Named turns come first, each shown by rows before and after it. Which turns, in which order, take the first row of each pair that follows to the second? Write the first one first, as in the answered first pair.
J_619:
[  7   5 -13  -4   5  -8  10   6] |-> [ -3  -4 -10  14  -2 -13  -1   1]
[  1  13   4   7   7 -11   3 -14] |-> [12 13 -6 -2 10 -8  5  8]
[ 20   6 -17 -14  15 -14   4  -6] |-> [ 12  -8 -18  12   7 -21 -15   2]
[  8  -3   1 -20  -2   2   4  -8] |-> [  6 -13  -6  -5  -7  -2 -10  11]
J_887:
[ -8  -3  11  -1   0   0   1 -15] |-> [ -4   1  11  -9   3   4   6 -12]
[ 23   0 -28   0   6  -4  -9  43] |-> [ 13  -9 -24  24   0 -14 -23  34]
[ 8 -3 -8 -5  0  3 -2 38] |-> [  5  -8  -8   9  -3  -4 -10  35]
[ 10   8  -3 -19   4  11  11  17] |-> [ 16   4 -10  -9   7   1   2  24]
J_99:
[  0   9   6 -13   6   8  13 -13] |-> [ -1   7   6 -15   4  11  16  -6]
[  0   5   6 -19   2  14  19  -4] |-> [  7   6   2 -21   6  10  17   1]
[-22   7  16  -6 -12   9  21 -41] |-> [-26   1  14 -17 -19  32  23  -2]
Now pairs of rows:
Each pair is 2 to 3 turns apart.
[ 29  18   8 -14  10  -5  13 -19] |-> [ 30  12   3   7  10 -23  -2 -22]	J_619 then J_99 then J_619
[  3  -7  12  27   9 -10  -2  -4] |-> [ -2   4  23   2   8   9  17 -14]	J_887 then J_887 then J_887
[  8   0  -6   5   4 -21 -16 -18] |-> [  3   6   3  -7   1 -11  -4 -32]	J_619 then J_99
[-18   2  13 -15  -4  13   6 -11] |-> [ -3   2  -3 -23   2  12   3  20]	J_99 then J_887
[  4  -1  -3   6  -5  -7 -11  25] |-> [-10  -5   8  16 -13  -4 -14   9]	J_887 then J_887
[-20  -7  13  19 -15  -3 -10 -19] |-> [ -2 -11  -9  20  -7 -14 -20  21]	J_619 then J_887 then J_619
[ 25   9 -20  -8  13 -16  -2  11] |-> [  6   2  -5  19   3 -24 -12 -23]	J_887 then J_99
[  1  -1  -4  -4 -12  12 -10  44] |-> [ 17   3 -15  10   1 -18 -22  33]	J_887 then J_99
[ -7  -1  10   9  -1  -5   3 -23] |-> [ 14   6  -4   0  13 -17   5 -11]	J_619 then J_887 then J_99
[  9  -3  -8   4   4 -12   3  25] |-> [  3  -6  -2  21   2 -22  -3   6]	J_887 then J_99
[-12  -1  15   4  -8  -2   0 -31] |-> [  6  -8 -10  -5  -4   5  -5  33]	J_887 then J_887 then J_619
[-12  -9   5  -4  -9  20   4  19] |-> [  1   8   7 -18   6   8  18 -14]	J_99 then J_619 then J_619
[ -4 -12   8  22  -8   0 -10  18] |-> [  1  10  19 -12   2   9  18 -15]	J_619 then J_887
[-33 -17  24  14  -7  20 -12 -20] |-> [  0  -6  -3 -23   9  30   3  40]	J_887 then J_619 then J_887
[-4 -4 11 -2  1 12  9 -1] |-> [12 -1 -1  2 11 -8  3  4]	J_619 then J_99 then J_99
[ -9   1  13   2   0   5   9 -46] |-> [ 11  12   0 -27  12  12  25 -24]	J_887 then J_887
[  4 -12 -11  19   0 -19 -15   8] |-> [ 15   7  -8  -5  13 -21   5 -16]	J_619 then J_619 then J_99
[  8  -7  -8 -11  -1   1   4  26] |-> [-17 -12  13   7 -13   1   0 -13]	J_619 then J_887
[ 10  13  -3 -11   6 -10  11 -11] |-> [ -3   2   2  13  -2 -16  -4 -18]	J_619 then J_619
[ 13   9   7 -19  -2   7  16   1] |-> [ -4 -11   9  20 -15  -5 -11   0]	J_887 then J_619 then J_887
[ -6  -7   0  21  -5 -15 -11  -9] |-> [ 17  11  -8 -10  12 -13   9  -7]	J_619 then J_887 then J_887
[ 10  -7 -11  -3  -4  16  -6  55] |-> [ 28  10  -9  22  18 -38 -13 -19]	J_99 then J_99
[  3 -10  -2  -2  -6   3  -2  30] |-> [  9  -8  -5  13   0 -20 -11  12]	J_99 then J_887
[ -9 -18  12  20  -9  -1  -7   7] |-> [ -7  -4  20   0  -4   5  10 -22]	J_99 then J_619
[ 22  14  -8 -10  16  -8   1  32] |-> [-17  -7  15  32  -9  -8 -20   4]	J_619 then J_99
[ -5   1   3   7  -3  -3  -5 -13] |-> [ 1 -3 -5  6 -2 -3 -8 10]	J_619 then J_619
[  4 -11 -10 -15   2   2   1  13] |-> [ -1  -4   0 -17   2   2   8 -15]	J_619 then J_619
[-10  21  -5 -20   4   4  23 -15] |-> [-11   0 -21  23  -1 -21 -12  10]	J_887 then J_887 then J_619
[ -4  -4   5  13  -6  -1  -5 -19] |-> [  6   5   3 -11   2   6  11 -15]	J_619 then J_99 then J_99
[  1  -2  -5  12  -3 -10  -6  -8] |-> [  6   2  -8   6   1 -12  -5  -6]	J_619 then J_619 then J_99
[ -3 -12  -4  14 -13  -1  -9  28] |-> [-16 -13   7  16 -20   7  -7   9]	J_887 then J_887
[  9  -5 -28   7   8 -31 -11   3] |-> [ 11  10 -17 -21  15 -19  12 -20]	J_99 then J_619
[  3  -8  -5   6  10 -19 -10  -9] |-> [  9   2  -5 -15  16  -9   6  -9]	J_887 then J_619
[ 18   6 -12   9  12 -28   1  -9] |-> [ -2  11   8  -8   1  -3  19 -32]	J_99 then J_887 then J_887
[-17  12   7   2  11  -5  -3 -23] |-> [-22  11  10 -13   7  16   5  -3]	J_99 then J_887
[  3   1   6 -22  -3  20  -7  23] |-> [  1   5  12 -26  -4  23   0   7]	J_619 then J_619 then J_99
[ 14  20   7 -13  10 -11  13 -38] |-> [ -1  16  17 -13   1   3  17 -41]	J_887 then J_99
[-14  -6  10   2 -12  -4   0 -25] |-> [ 1 -9 -9 -9 -7  3 -2 29]	J_887 then J_887 then J_619
[  9  12  10 -25  11  11  22 -29] |-> [  4   6  10 -33   5  27  24  -7]	J_99 then J_99
[ -7 -10   6  16  -9  -1  -8  -2] |-> [-11  -8   9   4 -13  13   0   3]	J_99 then J_887 then J_887
[ 13  -2  14 -25  -1  -5  18 -11] |-> [ 16  -1  12 -22   1 -13  15 -19]	J_887 then J_99
[-5 -2  6 -2 -2  4  5 -9] |-> [-8 -6  4 -1 -5  8  2 -1]	J_99 then J_619 then J_619
[  5  -2  -3  22  21 -16  -2  -9] |-> [-19 -12  10  14   2  19   3   8]	J_887 then J_99 then J_99
[  9  -7  -4  15   4 -18  -6  -5] |-> [ -5  -6   9  11  -2  -7   0 -21]	J_887 then J_887
[-11 -17   8  19  -7  -3 -14   3] |-> [  1 -16   0  12  -1  -5 -14  22]	J_99 then J_99
[ 23   9 -11  13  14 -25  -7  -4] |-> [-12   4  19  13  -7   3   1 -34]	J_887 then J_99 then J_887
[  1   0  -5 -13   8   9  -4  16] |-> [ -7  -8  -3   8   3  -1 -18  10]	J_887 then J_887 then J_887
[-17  -6  -2  -6 -12  21   4   8] |-> [ 15   7 -21  -7  10 -13   2   4]	J_887 then J_99 then J_99
[ 12  12  -5 -19   8   5  12  13] |-> [  4   1  -6  18   4 -21 -13  -3]	J_99 then J_619 then J_99
[-20  -1   9  22   1  -3  -5 -31] |-> [  6   9 -10 -21  14  18  17  21]	J_887 then J_619
[  6  -9 -17   7  13 -14  -3  24] |-> [ 14   5 -12 -10  24 -16  11   1]	J_619 then J_619 then J_887
[ -1  23  11  -2  11  -4  11 -11] |-> [  8  17  -1  11  13 -17  -1   5]	J_619 then J_99
[ -3 -14  -1  11   0  13  -5  40] |-> [ -2 -18  -1  32   2  -9 -18  23]	J_887 then J_99 then J_887
[ 0  6 -4 -5 -4 23 -1 30] |-> [  0   0  -7  10  -6  11 -12  31]	J_887 then J_887
[ -5   2  -5 -17   4  12   6  10] |-> [-19  -8   3   0  -6  12  -4   6]	J_619 then J_887 then J_887
[ 6  7 -4 -6  6 -1 -2 19] |-> [-13   4  13   2  -4   7   0 -11]	J_619 then J_887 then J_887
[ -4  -4  12  11  10 -26  -9 -20] |-> [-20  -9  18 -16  -5  17   6  13]	J_99 then J_887 then J_99
[  4   5  17 -24  -2   0   6  -9] |-> [  2  -9   6  -8  -9  -2 -10  25]	J_99 then J_619
[-14 -11   6  16  -5  -4 -14  -4] |-> [  4  12   4 -19  10   1   9 -11]	J_619 then J_887 then J_99
[ 13  16   1 -15   4  16  10  20] |-> [ 25  18  -9   1  13 -11  -1  10]	J_99 then J_887
[-16  -9   4  16  -9   3 -13  -6] |-> [-17  -3  11  -7  -7  17   3  -9]	J_887 then J_887
[-6 -8 -2  9 -6 -1 -9 12] |-> [ -3   1   1 -12  -4  12   5  14]	J_619 then J_99 then J_99
[ -9  -7  -5  -5 -17  15 -12  18] |-> [  4   5  -8 -24  -6  14   0  15]	J_619 then J_619 then J_887
[ -4 -15 -15  -3  -5  10   2  20] |-> [ -3  -7  -8 -17  -4  17  12   8]	J_619 then J_887 then J_619
[-5 -1  8 -9  0  8 10 19] |-> [  4  -4  -1  10   6 -15  -4  15]	J_99 then J_887 then J_887
[  0   5  -1  -7   0   7   9 -23] |-> [ 13   0 -17  -4   3   0  -2  13]	J_99 then J_619 then J_99
[ -2 -15   4  -2   6  -1 -12  27] |-> [ -1   0  16  -5  13 -14  -1 -23]	J_99 then J_887 then J_619
[-18  -6  16   5  -9   8  -4 -15] |-> [ 11   9  -3 -24  10   7  11   7]	J_619 then J_99
[  7   6   1  -8  10   2   8 -15] |-> [ 11   0  -8   8  11 -11  -4  -2]	J_619 then J_99
[-19  -1  22  -6  -5  10   9 -23] |-> [ -8  -1   8 -23  -3  22  12  20]	J_99 then J_887
[-12 -28 -13  18   7 -28 -19 -21] |-> [-38 -35   3   6 -11  10  -9 -11]	J_887 then J_99
[ -8 -11   7  11  -4  -4 -11  17] |-> [ -3   7  17 -15   5   3  10 -11]	J_619 then J_887
[ 22  10 -14 -26  15   7  11  18] |-> [ 18   5 -11  12  15 -28  -8 -22]	J_887 then J_99 then J_887
[  3   7   9 -18  -3  19  20  -6] |-> [ -2 -13  -3  11 -11  10  -6  26]	J_619 then J_887
[  7  -5   3  12   1 -19  -8  -4] |-> [ 12   5   3 -18   5  -2  10   4]	J_887 then J_887 then J_619
[  5   4  -6   7  13 -14   2 -13] |-> [ -3   7   4  -7   8   7  13 -14]	J_99 then J_887 then J_887
[ 13  -3  -1  -1 -17   7  -2  20] |-> [  6   0   9  10 -17  -5  -3 -19]	J_99 then J_619 then J_887
[-15   6   9 -10  -3  13  11 -11] |-> [-21  -1   9   6  -7   5   0 -13]	J_887 then J_619 then J_619
[ -7  -4  12  11  -6  -2  -1 -25] |-> [ 19   9  -4  -6  11 -13   5 -11]	J_619 then J_887 then J_99
[ 25  16 -12 -18  19  -8  10   9] |-> [ 17   3 -14  14  14 -28 -14   6]	J_887 then J_887
[-16  -2  18   4 -11   7   4 -23] |-> [ -6   3   9 -20  -9  23  15   5]	J_887 then J_99
[  3 -11 -14   1   1 -13 -12  10] |-> [ -3  -4  -3 -24   1   9   8   3]	J_619 then J_99 then J_619
[  2 -18  -2  27   6 -17   0   2] |-> [  9 -10  -3  -9   9   9  23  23]	J_619 then J_99 then J_619
[ -3  -1 -23  10  -2  -2 -15  29] |-> [-21  -7  -8  23 -12   1 -19   7]	J_887 then J_887
[ -5   2   3 -13  -3   5  19  -8] |-> [-12  -5   5   4  -7  -3   8 -17]	J_887 then J_619 then J_619
[  1  13   2  -8   7  -3  10 -19] |-> [ 10   7 -11   4  11 -18  -4  -1]	J_619 then J_99
[ -6 -12   2  10  -7 -10  -9  -5] |-> [  8   3  -2 -17   4  -5   9  -8]	J_619 then J_887
[ 13   9 -10 -34   4  16  13  31] |-> [-31 -18  12  22 -23   9 -18   1]	J_619 then J_887
[-19 -20  -2   4 -15  17 -10  13] |-> [-21 -12   7  -8 -14  24   2  -5]	J_887 then J_887 then J_619
[  3   6   1 -17  -9   3  15 -13] |-> [ 11   9  -4 -17  -4  -2  15 -12]	J_887 then J_99
[ 27  13 -12 -15  17  -9   9   2] |-> [-12 -15   4  28 -11  -4 -17  -4]	J_619 then J_887 then J_99
[-13  -4   5 -16   6   2  14   9] |-> [-18 -13   4   8   3 -13  -3   0]	J_887 then J_887 then J_619
[-14  -8   2  10 -13  14   2  18] |-> [ -8 -11  -4  21 -11  -1  -5  18]	J_99 then J_887 then J_887
[ 14   9  -9  16   0 -23   3 -31] |-> [-17  -6   9   1 -26  28  11  -1]	J_887 then J_99 then J_99
[-12   3   5  -6   5  12  20 -24] |-> [ -8   5   3 -12   7  15  23 -19]	J_619 then J_619 then J_619
[ -8   2   1  18   0  -5 -20   7] |-> [ -9   4   3  19   0  -5 -20   0]	J_619 then J_619 then J_619
[  1 -15  -7  22  -6  -4 -14  25] |-> [-13 -16   5  26 -14   3 -14   9]	J_887 then J_99 then J_887
[  9 -13   8   1  14 -14   2 -11] |-> [ 13  -9   7 -12  17  -4  10  -5]	J_99 then J_619 then J_99
[  9  -4  -6   4  14 -26   3   1] |-> [-21 -16  14  11  -8  -1   3  -2]	J_887 then J_99 then J_99
[ -3  17   8 -36  11  16  25 -12] |-> [-16 -20  -8  21  -5   0 -21  34]	J_99 then J_619 then J_887
[-10  -4   3  24 -12 -10 -16  -2] |-> [-18   4  15   3 -16  10   0 -15]	J_887 then J_887
[ 5 -8 -2 22 -1 -7  3 -9] |-> [ -6  -8   7  14  -8   8   9 -11]	J_99 then J_887
[ 13 -13 -15   7   5  -1 -15  23] |-> [ 18   1  -9 -22  13  14   8  11]	J_619 then J_887 then J_619
[-16  -9  -8   7 -10   0 -14  21] |-> [-23  -1   5 -13 -12  17   3   3]	J_619 then J_99
[-30  -5  28  11 -26  31  15  -3] |-> [ -1  -6   0   1 -15  26  11  51]	J_99 then J_887
[ -5   5   4 -18  -3  19   7   7] |-> [ 12   6 -11  -9   6  -1  -2  18]	J_99 then J_887
[-10 -20  -6  20 -16   4 -15  10] |-> [ 15  -9 -21  -6  -1   4  -2  29]	J_619 then J_619 then J_887
[-28   8  -4  19  -3 -10 -30  -7] |-> [-37   5   3   5 -10  12 -22  -1]	J_99 then J_887
[-12 -19   5  31 -14 -16 -24 -10] |-> [-26 -12  21  -3 -22  26   1  -8]	J_99 then J_887 then J_887
[ 10  19   2 -30   6   9  17 -13] |-> [ 21  19  -9 -17  14 -15   5 -14]	J_887 then J_99 then J_887
[  3  12  -4  -5   8  -6  15 -32] |-> [-17   2   3 -14  -8  25  19  -5]	J_99 then J_99
[ -5   3   6   5 -14  -7  -3 -24] |-> [  2  12   4 -16  -9   2  10 -17]	J_887 then J_887
[ 25  19  -6 -22  12   5  19  -6] |-> [ 23  -3 -18   7   4  -5  -8  31]	J_99 then J_619
[ 10  -9  16   7   2   0   8 -28] |-> [ 12 -19   6  24   0  -9  -6 -11]	J_619 then J_887 then J_619
[ 11   8 -11 -15   8  -9   2  -3] |-> [  3   1 -11 -17   1   4   1  15]	J_99 then J_99 then J_619
[ -4  -3 -11  18  -7 -12 -18  -9] |-> [ -2  12  -1 -10  -3   3   4 -29]	J_619 then J_887 then J_99
[ -6   8  -1 -15   5 -15  24 -33] |-> [  8  12 -15 -21  14 -21  23 -15]	J_887 then J_887
[ 21   9   0 -16   6   4  -1   6] |-> [22  9  0 -7  9 -7 -6 -8]	J_99 then J_887
[  7   2   7 -17  10  -7   6  -9] |-> [ -4  -3  12 -16   1   5   6  -8]	J_99 then J_99
[  8  11   7   1   9 -22   0 -31] |-> [ 10   0  -7  18   7 -29 -18  -1]	J_619 then J_887 then J_887
[ 11  -3 -15   0   8  -5  -6  25] |-> [-21  -6  12   5 -11  15   1  -9]	J_619 then J_99 then J_887
[  7   3 -12  -2  -2  -2 -11  20] |-> [  4   0 -11   2  -4  -5 -15  18]	J_619 then J_619 then J_619
[ -3   4   5   2   3  -2   3 -15] |-> [-7  0  4 -4 -2 12  4  8]	J_99 then J_99
[-18   6   6  18   0  -7  -1 -11] |-> [-6  4 -8 13  3 -5 -5 24]	J_619 then J_619
[ -3  -8   5  24  -4 -26  -6 -11] |-> [ 14  -2  -6  14   6 -32  -2  -3]	J_619 then J_619 then J_99
[ -2  14  17  -8 -12 -11   7 -32] |-> [ 22   6 -10  -6  -4 -18  -5  29]	J_619 then J_887
[ -8  -4   4  12   0  -8 -10  -5] |-> [ -1   3   2 -13   6   9   6  10]	J_887 then J_887 then J_619
[ -5  14   7 -16  10   2   9 -21] |-> [-23  -2  12  11  -5   2  -8 -18]	J_619 then J_619 then J_887
[  0 -19   4  11  -6  -3 -18  12] |-> [-11 -17  17   5 -12   9 -10  -3]	J_887 then J_887
[ 14  -1  -1  15   3 -17  -1 -34] |-> [ 33   6 -17 -14  11  -2  11   6]	J_887 then J_619
[ -6  -1  -4  28   5 -24 -19 -25] |-> [ 15   1 -25  12  13 -18 -17  26]	J_619 then J_619
[  2 -11  -6  13 -22  -4   1  34] |-> [-12 -13   6  21 -28   0  -1  17]	J_887 then J_887
[-18 -19   7  23 -22  11 -17   5] |-> [-17  -1  19   3 -14  15   3 -32]	J_99 then J_619
[  0   2  11  19  -8 -10 -15 -20] |-> [ -3  10  18  -4  -7   8   4 -26]	J_887 then J_887
[ -6 -30  -5  29  -5 -12 -31  19] |-> [-30 -25  21  19 -17   9 -15 -19]	J_99 then J_887 then J_887
[ -7  -6   5   5 -16  14   0   7] |-> [  3  -7  -6   5 -11   5  -4  19]	J_99 then J_887
[ -4  -4  -3   0 -10   4  -4  10] |-> [  4   1  -6 -10  -4   3   2   9]	J_619 then J_619 then J_887
[ 14   8   1  -7   7  -3   7 -12] |-> [ 10   8   5  -6   6  -2   8 -17]	J_887 then J_99 then J_887
[-10  -7   1 -12  -7  31  10  17] |-> [ 22   1 -23  -4  15  -6  -1  20]	J_887 then J_887 then J_99
[ 11  12   0 -24  11   4  17  -7] |-> [ -4 -15  -5  20  -6  -6 -15  16]	J_619 then J_887
[  8   8  -7 -14  15  11  17 -12] |-> [ -9  -5   0  16   2   3  -1 -25]	J_619 then J_619
[-10  -6   8  -2  -6   5  13   5] |-> [-8 -2  8 -6 -2  2 16 -4]	J_99 then J_619 then J_619
[ -2  -2  -5   9   5 -11  -8   7] |-> [-13  -1   7  -4  -4   9   5   4]	J_619 then J_99 then J_99
[ 2 -4 -5  2 -7  5 -4 16] |-> [ -4  -7   0   8 -12   3  -7  10]	J_887 then J_887
[ -4   0   8  10  -3 -12  -4 -20] |-> [ 12   7  -4 -17   4   0   8  11]	J_887 then J_619
[ 13   9 -14  15   4 -24  -9 -22] |-> [-18  -1   8  16 -17   5  -4 -31]	J_887 then J_99
[  7  10 -16 -14  13   6   1  25] |-> [-15  14   8 -16   3  18  10 -16]	J_619 then J_619 then J_99
